One turn moves every row onto another: examples first, then more rows asked
tagug: 5  11  7  -18  -50  -4  10  30  -13  27  4  -20  7  17  2  -5  -5  4  20  10  22  22  10  -15  0  2  17  9  -7  -3  9  11
nute: -28  15  9  -7  -1  26  -1  -27  -29  8  18  -43  -19  30  -23  -4  -18  -23  22  1  5  9  2  5  -1  -26  9  29  5  33  6  -10
vob: -7  15  9  5  2  17  -20  4  2  -13  19  -11  6  1  5  -2  4  -8  30  20  6  38  3  18  11  7  19  18  -15  14  7  -2
tagi: -15  2  31  5  -8  15  8  -1  6  16  4  9  7  18  -2  -20  -2  -12  -1  -5  -26  21  -5  -10  -14  -34  26  -62  12  11  9  -9
Mor: -13  -1  -8  1  -30  -10  -3  -5  -13  0  5  6  6  23  -5  -5  -48  -18  28  -15  21  -4  2  8  -24  4  -15  -29  3  28  14  4
Kip: -19  16  24  9  -12  -2  10  2  20  12  15  -22  5  16  -15  -22  19  -20  -6  -8  -12  8  -3  0  14  -22  -45  -5  -2  7  49  -12
toz: -2  12  12  -16  -29  2  2  36  -9  2  21  -49  13  22  -29  2  5  -26  5  8  -11  19  -7  -18  -22  -19  13  21  12  3  4  2
bodum: -2  9  22  -11  -17  11  6  33  -16  1  25  -44  15  21  -31  3  5  -29  15  7  -9  24  -6  -26  -19  -30  14  21  14  1  10  5
vuta: -31  17  6  -13  -9  18  -4  -24  -22  11  18  -47  -21  29  -20  -8  -17  -21  14  7  1  9  -1  17  -4  -26  9  26  1  30  -2  -10
kepob: -16  -26  34  13  -16  15  2  15  1  17  56  -15  1  19  1  -12  -5  -14  18  -32  33  25  -5  1  5  -16  24  9  18  21  10  13
fud: -32  20  16  -9  0  24  -1  -24  -26  10  22  -44  -19  31  -24  -8  -14  -23  18  12  5  12  -3  17  -3  -32  10  26  1  28  2  -3
rad: 1  4  13  -12  -25  8  6  33  -16  0  19  -44  18  24  -30  5  -3  -25  12  0  -11  15  -2  -32  -20  -17  17  25  16  9  14  -6
pegib: -42  -26  19  12  14  1  -1  5  -1  10  2  -10  9  15  15  -19  -14  5  -23  -6  -8  14  2  -6  17  -29  -6  -15  -19  9  -7  18
kuf: 5  10  22  -14  -34  6  17  28  -22  29  11  -15  10  20  -1  -7  2  4  31  18  23  27  4  -17  3  -11  16  9  -1  -9  18  23
fetif: 9  4  13  -8  -41  9  16  23  -23  25  4  -16  14  22  1  -3  -11  3  32  1  21  20  11  -32  5  -1  19  16  2  2  22  10
risig: -7  11  4  7  -7  18  -23  0  0  -16  13  -10  9  2  4  -2  -2  -6  29  13  6  33  8  10  12  16  21  24  -12  22  10  -9
Pog: -38  -30  23  18  14  7  1  3  -2  9  0  -9  11  16  14  -16  -16  4  -16  -11  -7  14  4  -18  18  -26  -4  -11  -16  13  1  17
Daz: -17  -24  20  10  -27  7  -2  18  8  18  47  -20  -2  21  5  -10  -11  -12  7  -35  26  18  -2  6  -2  0  24  10  19  27  0  4
Kanap: -6  7  12  -29  -10  -2  14  2  27  4  -3  -20  18  37  -11  -19  -37  -15  30  -36  -1  3  17  -13  -9  -37  -13  -16  14  28  0  6
sim: -20  23  5  -14  -8  -11  2  -1  -14  12  0  -20  4  22  -5  -18  -43  -7  -16  0  13  6  7  25  -15  -16  -26  1  -8  14  49  -14
fala: -19  12  24  10  -15  0  7  0  19  9  13  -20  5  18  -17  -20  15  -20  -3  -15  -14  5  -2  -5  15  -16  -45  1  3  10  52  -18
Dak: -41  -30  15  15  8  2  -3  5  2  10  -3  -9  10  18  17  -16  -20  6  -22  -16  -8  11  6  -14  17  -21  -5  -9  -16  16  -4  11
mazib: -19  9  19  8  -23  -3  -1  -1  -39  7  0  -10  1  21  -12  -19  -12  -14  -14  -15  -28  3  -4  1  2  -17  9  -56  -1  19  30  -16
tufel: -17  16  13  -6  3  2  8  -9  -22  8  1  -11  11  23  -9  -16  -40  -11  -3  -6  17  6  6  10  -12  -25  -24  6  -5  17  61  -16
Ranon: -12  -3  25  9  -14  16  7  -5  3  13  -1  8  8  19  -3  -17  -12  -12  -2  -17  -28  14  1  -17  -15  -22  28  -55  15  19  12  -23
Zim: -9  8  24  -28  3  4  18  0  21  5  8  -15  20  35  -14  -19  -30  -16  36  -27  1  9  12  -11  -10  -52  -13  -19  15  20  3  19
zisa: -5  9  12  12  4  23  -20  -2  -6  -15  19  -10  10  4  5  1  1  -8  35  13  7  35  7  6  13  6  18  25  -9  17  16  -6
bigud: -20  12  23  6  -17  -7  -4  3  -36  11  2  -10  0  16  -9  -18  -5  -17  -16  -7  -26  7  -8  11  2  -20  7  -58  -5  14  24  -9
gef: -7  -5  9  19  -10  17  0  1  40  10  4  -25  5  16  -11  -19  16  5  30  -18  -5  13  -8  -5  -9  -4  -1  23  12  28  -18  -18
detar: -11  -1  20  14  -1  13  2  2  42  13  12  -21  5  15  -14  -24  29  2  31  -3  -1  19  -13  10  -9  -17  -6  17  8  15  -19  -7
felar: -6  -9  22  25  7  27  8  -5  31  10  11  -17  10  18  -15  -20  23  1  43  -15  0  17  -11  -9  -5  -19  -1  20  13  22  -6  -9
gopus: -20  -18  28  3  -23  7  -1  20  10  21  56  -20  -5  17  4  -12  -3  -12  8  -20  29  29  -11  21  -2  -14  24  7  13  18  -4  20
vafa: -18  23  18  -13  7  -4  10  -4  -16  14  5  -14  7  22  -10  -19  -32  -10  -5  8  13  12  0  25  -16  -32  -27  0  -10  6  58  -2
Nalas: -11  15  16  -34  -8  -9  13  7  30  7  5  -24  12  35  -11  -21  -28  -14  27  -20  -3  10  12  4  -15  -44  -14  -20  10  17  -9  20
Zore: -15  7  6  -9  -15  -17  0  0  -10  5  14  7  2  18  -8  -8  -32  -19  26  11  23  7  -11  31  -24  -16  -17  -39  -2  11  7  23
vulu: -16  3  20  0  -20  7  4  -1  10  16  -1  3  4  18  1  -20  -8  -10  -10  -9  -29  15  -2  -3  -19  -21  24  -58  7  19  1  -18
vudo: -19  9  25  13  -15  -1  1  -1  -43  7  2  -6  4  22  -13  -20  -7  -18  -8  -12  -26  7  -7  1  4  -24  7  -57  0  16  34  -8
bif: -8  -7  13  6  -5  2  5  -10  -26  0  12  15  10  24  -8  -3  -39  -25  45  -5  27  9  -4  4  -18  -21  -17  -35  6  18  28  18
morud: -18  13  20  6  -19  -3  7  0  25  12  12  -19  1  17  -14  -22  15  -19  -12  -13  -11  4  -1  1  12  -13  -46  0  0  10  45  -18

toz turns into -> bodum
risig turns into -> vob
kepob turns into -> Daz
And these:
gef turns into -> detar
nute turns into -> vuta
pegib turns into -> Pog
fetif turns into -> tagug
vudo turns into -> mazib
tufel turns into -> sim
Kanap turns into -> Nalas
Zore turns into -> bif
Ranon turns into -> vulu

